Each row is where one point has got to under a steady rotation. How many ticks took it there?
The counts run from 0 to 192.
[140 159 127 163 204 124 100 199 131  85 110 102 127 156 126 110 109 157
 105 112 107 124 127 161 129 154 124  84 135 157 110 162 106 140 148 146
 137 104 131 135 156  83 109 118 114 111 172 145 122 138 139 141 125 137
 100 131 141 129 114 135 117  76 112 117 108 136 133]	162
[151 103 107 146 136 119 122 205 161  92 158 126 117 139 129 134 158 157
 111 121 123 100 121 136 121 118 162 114 156 191 114 130 155 100 150 151
 112  97 128 144 121  81 100 133 143 139 117 156 104 150  82 131 143 164
 113 153 143 169 144 120 102 102 152  93 180 124 159]	40
[122 119 105 149 157 102  73 171 111 104 146  95 150 129 122 127 115 118
 117 124  95 115 105 140  90 100 145 117 165 160 113 151  87 117 143 122
 122  97 108 123 156 106 149 170 104 102 125 103 122  82 133 118 128 155
 113 135 141 137  82 103 124 126 127  44 107 135 109]	171
[115 131  71 117 156 122 143 171 101 139 137 155 115 120 135 107 144 158
 156 101 109 135 123 154 158 119 132 108 169 183 136 139 114  99 142 170
 117 132 124 136 189 109  95 108 150 166  84 115 168 151 134 118 164 142
 131 106 148 154 124 160 126 135  73  93 137 136 153]	122
[103 110  96 148 106 138 144 154 113 131 129 153 134 140 110 135 114 166
 150 122 101 100 147 166 155 125 124 113 161 141 122 132 120  96 140 159
 123  89 138 126 101 144  79 153  97 120  87  94 140  97 141 180 136 141
  91 128 137  68 125 137  84 131  77  83 120 157 158]	7
[177 139 103 141 135 110  93 184 130  85 154 137 110 156 114 122 154 127
 146  97 156 142 115 140 136 147 137  85 157 153 143 166 118 101 174 171
 135  97 165 157 162  83 144 117 143 108 119 140 136 153 109 114  95 149
 113 154 127 144 128 105 105 117 140 161 162  94 132]	189
[161 120  88  92  98 106  92 141 102 109 141 165 115 143 159 149 162 117
 139 114 138 123 126 132 167 152 112  79 191 101 160 156 125 121 164 173
 140  85 136 138 143 104 128 113 137 131 109 104 168 178 142 187 100 151
 115 127 130 109 149 122  94 136 134 144 150 116 145]	64
[143 111 107 135  97 105 105 160 114 117 133 161 119 161 156 163 163 140
 119 121 144 112 125 176 143 121 107  98 148 138 129 151  96 104 133 140
  96  76 185 144 109  88 145 143 139 130 102 111 123 127 110 150 106 176
 123 144 129 109 119 143  79 135 152 119 182 110 156]	129
[147 111 119  98 124 159 152 107 116 129 156 127 168 153 148 100 117 123
 146 112  63 127 170 126 120 129 147  77 137 119 142 135 115 107 153 168
 151  97 120  98 136 157 127 133 110  91 144 117 128 126  76 113 125 191
 117 121 171 112 107 183 126 150 119  95 148 153 142]	145
[138 133  95 151  95  96 109 166  87 117  97 131 116 155 146 121 149 141
 135 140 141 128 128 133 158 108 132  91 182 113 116 139 131 166 107  98
 151  84 107 128 130 104  86 162 127 125 142 106 175 148 125 160  94 150
  91 152 105  97  88 147 107 108 108  90  91 145 127]	92
[128 115 101 153 110 126 121 171  94 128 127 156 120 158 133 147 159 146
 120 102 129 118 141 203 144 107 108  90 139 148 135 134  93  82 125 136
 108  85 186 130 102 105 124 121 144 111 109  93 143 130 137 132  88 173
 121 140 157 100 102 146  99 112 126 103 177 101 136]	130
[168 101 113 137 124 129 130 141 125 111 158 123 138 145 112 143 106 105
 123 104 112  98 144 152 124 154 129 108 136 116 156 183  91  82 142 171
 133  60 146 149 117 109 127 118 131  95 141 104 140  95  98 166 100 175
  86 164 125  80 131 141 104 153 126 136 161 128 157]	69
[165  73  93 109 106 141 134 142 132 107 182 121 129 145 123 133 120 107
 130 115 110  91 134 127 146 160 130 107 157 114 152 154 145  80 159 184
 146  72 136 144  99 110 102 123 141 111 118 111 155 106 104 166 114 168
  90 154 148 101 135 127 108 143 127 118 167 132 172]	68
[136 180 130 151 142 107  96 153 122  92 131 110 118 174 169  98 148 136
 114 124 127  81 116 170 146 142 127  70 147 124 102 142  79 179 132 116
 144 102 108 128 157 113 108 135 103  98 161 146 140 141  95 128 120 169
 139 128 138 117  84 153 116  88 115 114 107 154 121]	88
[166 121 105 131 113 114 109 174 140  91 150 153 143 144 127 129 148 143
 157  81 148 141 114 113 158 138 142  92 178 164 134 138 144  92 195 181
 152 113 161 154 150  99 140 137 132 119  98 140 133 167 106 119 114 133
 123 134 141 147 163  94  99 120 122 141 170 120 134]	188
[126 124  96  80 147 140 103 149 147  94 133 115  95 176  93 114 110 151
 110 184  93  97 138 126 140 152 149  86 136  96 136 147 158 151 141 168
 118  79 126 123 158  99  82 123 108 144 135 129 109 146 117 187 136 136
 113 146 154 133 129 152 114 105 132 126 130 121 149]	77
[135 147 142 142 136  92  85 148 150 111 135 139 180 124 150 124 132 123
 157  93 101 138 138 123  94 134 174  75 174 125 126 146  98 145 135 143
 169 109  92 122 163 149 155 130  98  88 136 124 117 156  67 140 126 150
 129  89 144 118 120 138 130 130 133 108 131 136  83]	24
[139 134 107 139 136 112  71 180 131 102  93 130 123 158 121 134 133 158
  93 157 115 106 136 137 132  98 140 102 155 137 130 149 131 147 113 103
  93  85  98 107 132  97 102 145 126 137 156 111 112 156 118 168 115 157
 108 157  93 106 122 127 101  85 134  79 123 115 120]	166
[138 107 121 139 143 142 139 149 145 142 132 147 168 148 126 134  95 146
 134  95  90 122 180 157 138 168 156 102 130 141 135 158 110  79 133 190
 145  94 170 118 108 125 147 110 112 116 130 107 106 108  94 153 144 161
 106 109 163  90 139 170 101 134  89 126 159 133 145]	71
[155 104  63 101  74 107 104 156  94 123 130 133  91 139 148 102 160 139
 142 137 154 142 113 104 157 108 162 104 172 165 125 122 161 145 138 128
 166 105 139 116 181  86 130 176 138 133 135 128 153 166 111 124 111 145
 117 154 131 165  78 136 110 117 129  96 112 143 131]	179
[147 119 101  97 141 142 107 128 126 122 154 108 179 128 133  97 105 118
 152 116  76 104 132  85 117 128 160 104 174 128 114 144 138 117 152 153
 149 108  82 106 169 158 104 167 106  90 122 113 123 122  92 147 155 150
 113 125 146 133 134 139 123 122 113  65 111 161 124]	21
[119 109 105 105  97  91 112 133 107 104 132 158 125 113 142 141 162 144
 103 105 117 102 134 164 124  93 143  83 154 149 147 105  82 102 108 101
 110 112 122 125 177 132 138 116 130 119  88  99 120 162  76 154 121 165
 163 115 167 158  92 136 128 116 143 107 166 107 110]	52
[127 172 116 113 162 113  99 171 108 107 139 138  74 175 149 115 149 135
 136 136 129 119 120 175 148 161 114  75 145 127 131 162  94 158 168 170
 131  93 158 135 165  94 130 106 109 136 141 137 148 134 152 136 142 160
 124 116 141 104  90 163 113 130 117 153 129 129 155]	0
[149 118 109 177 145 107 117 171 124 102 127 132 179  94 150 124 122 145
 126  50 107 132 129 158 115 132 137  92 176 166 100 157  94  93 129 126
 172 118 121 129 133 138 121 141 116  65 143 129 106 141 105 166 145 141
  95 108 134 141 132 124 109  97 139 102 122 153 116]	98
[156 108  81 137 115 132 108 174 127 114 119 110 133 156  93  95 139 130
 144 137 107 144 154 105 146 116 166  91 141 164 125 155 201 102 147 145
 141 108 137  91 145 126 117 142 149  97 156 109 104 177 114 111  93 143
  96 155 138 154 132 108 112  85 133  89 135 104 134]	104
[148 102 133 150 121 110 136 174 151 119 138 150 147 140 141 143 113 140
 123 116 114 119 135 127 103 153 155 113 167 122 136 142 137 130 120 151
 143  82  99 141  92  86  89 150 117 140 136 136 145 105  87 195 127 176
  73 149 120  85 124 139  97 156 125  96 150 156 157]	156
[162 122 115 121 126 101 113 170 138  76 144 123  97 155 123 117 149 126
 123 130 143 116 115 112 111 116 173 104 150 153 149 128 111 137 146 149
 137  91 123 146 193  69 122 127 137 127 132 148 152 129  55 115  89 163
 144 158 151 159  88 132 143 137 144 136 161  98 128]	115
[115  95 102 107  65  99 125 128 106 105 139 161 118 121 114 137 166 163
 126 115 118 110 144 151 157  78 150  77 145 165 149 105 110 105 130 125
 108 111 123 126 173 150 115 141 110 130  90 108 135 148  75 145 102 152
 162 140 164 152  97 128 120 148 130  93 163 112 126]	53
[131 146  99 144 135 107 133 163 127  98 158 161 106 117 142 142 172 156
 128  92 112  80 125 186 141 130 113  83 153 167 138 132  77  92 139 129
 102 120 121 149 147 129  98  76 141 116  98 123 130 162 113 152 162 164
 132 108 146 138 133 138 127 120 137 111 175 122 144]	126
[145 107  86  87  97 156  96 136 109 119  99 135 151 163 133 108 123 146
 133 161  96 145 137  91 136 105 150  99 175 110 114 138 183 138 139 149
 140  99 135  88 121 109 105 188  99 118 142  88 118 152 130 152 102 156
 108 151 130 125 112 145 100  92 133  85 114 134 134]	17
[157 123 131 116 149 131 118 153 151 109 102 145 139 186 107 132  86 149
 122 120 113 121 152 127 154 171 151  96 147 119 122 174 115 130 139 206
 128  88 178 141 133  97 142 141  86 137 137 111 118 117 115 158 104 132
 122 136 141  97 137 152  91 121  85 159 124 126 142]	73
[136 105  98 112 111 133 131 141  70 124 142 147 123 134 146 125 138 121
 125 105 120 162 133 149 129  97 124  95 153 147 147 129  81  97 149 141
 142  99 163 122 158 118 145 144 133 110 117 104 162 117 115  99  82 180
 124 147 171 146  66 163 134 163 128 100 150 114 142]	56
[161 120 101 170 168 103 132 185 112 149 102 147 156 113 153 124  94 136
 129  79 124 147 133 134 119 131 160 125 173 160 148 157  96 122  98 143
 147 108  98 131 166  94  96 117 164 143 161 115 162 148  89 156 134 156
  85 116 104 120 126 162 122 118  83 102 117 128 126]	33
[126 112  88 119 112 119 121 163 103 121 173 142 105 120 110 139 150 119
 161 126  96 134 160 160 137 154 130  77 160 119 158 142 146  99 159 170
 153  88 157 128 125 151 122  74 148  89 109  97 152 163 137 176 120 152
  78 115 158 105 112 132 125 135 146 125 164 104 134]	66
[119 145 101 114 139 117 125 141 126 119 128 142 121 164 136 105 129 136
 158 129 106 126 162 135 162 158 157  64 163  99 126 139 151 163 166 195
 173 125 101 109 166 150 117 110 106 130 121 126 171 180 109 148 129 134
 120  92 154  99 133 151 119 125  74 137 113 147 141]	150
[157 115  62 119 105 116 101 157  78 130 117 121 109 127 147 107 148 123
 124 116 151 159 102 107 137  98 138 106 173 144 154 129 126 135 128 116
 165  95 124 117 175  95 119 159 153 123 146 111 171 144 120 126  92 160
 112 159 124 165  74 134 125 122 130  89 114 129 129]	180
[142 136 114 129 152 139 104 170 167 110 115 119 129 162 136 100 138 173
 105 145  95  92 151 147 141 130 156  86 141 170 100 135 157 132 131 135
 130 114 104 101 137  93  92 125 118 132 153 136  88 171 109 163 167 143
 112 128 143 143 140 133 113  61 126  89 133 151 144]	164
[133 139 136 138 105 112  98 148 146  99 133 140 179 143 138 113 154 141
 158  97 112 132 152 116 122 128 183  78 175 119 110 108 128 148 155 156
 180 132 103 118 152 145 139 138  97  99 130 124 133 166  55 135 114 145
 132  98 163 119 131 129 123 116 111  99 143 136  88]	25
[131 147  88 107 131 131 133 155 123 121 154 144  85 163 152  97 166 152
 142 144 100  84 154 178 168 158 114  75 146 135 122 121 125 129 149 149
 140 109 135 120 129 118  78  81 142 137 134 126 150 157 105 158 172 170
 116 108 152 104 119 161 114 102 120 108 137 156 161]	2
[157 123 123  98 119 148 149 114 129 125 138 131 164 175 143 111 100 125
 154 121  92 114 159 116 156 141 155  84 152 130 140 164 119 121 156 186
 135 105 109 102 152 162 130 158  90 103 157 120 133 125  70 122 125 185
 130 142 149 101 127 172 119 157  91 115 147 167 158]	146
[100 123 117 107 110 127 123 144 127 122 128 149 142 159 105 135 103 170
 149 161  65  96 166 123 114 105 154 111 157 132 136 132 131 132 142 155
  92  93  91 109 127 146  84 152  85 130 118 118 114 110  84 168 141 169
 102 135 143  82 112 152 115 150 108  59 141 132 143]	81
[155 110  97 160 125 124 129 157 106 102 151 108 155 109 121 123 110 128
 138  92 114 116  93 121 137 118 142 126 175 157 111 169 120 111 144 134
 165  96 100 146 146 131  87 181 105  80 134 134 152 112 133 164 126 129
  82 153 109 129 117 105 102 117 112  80  91 176 146]	96
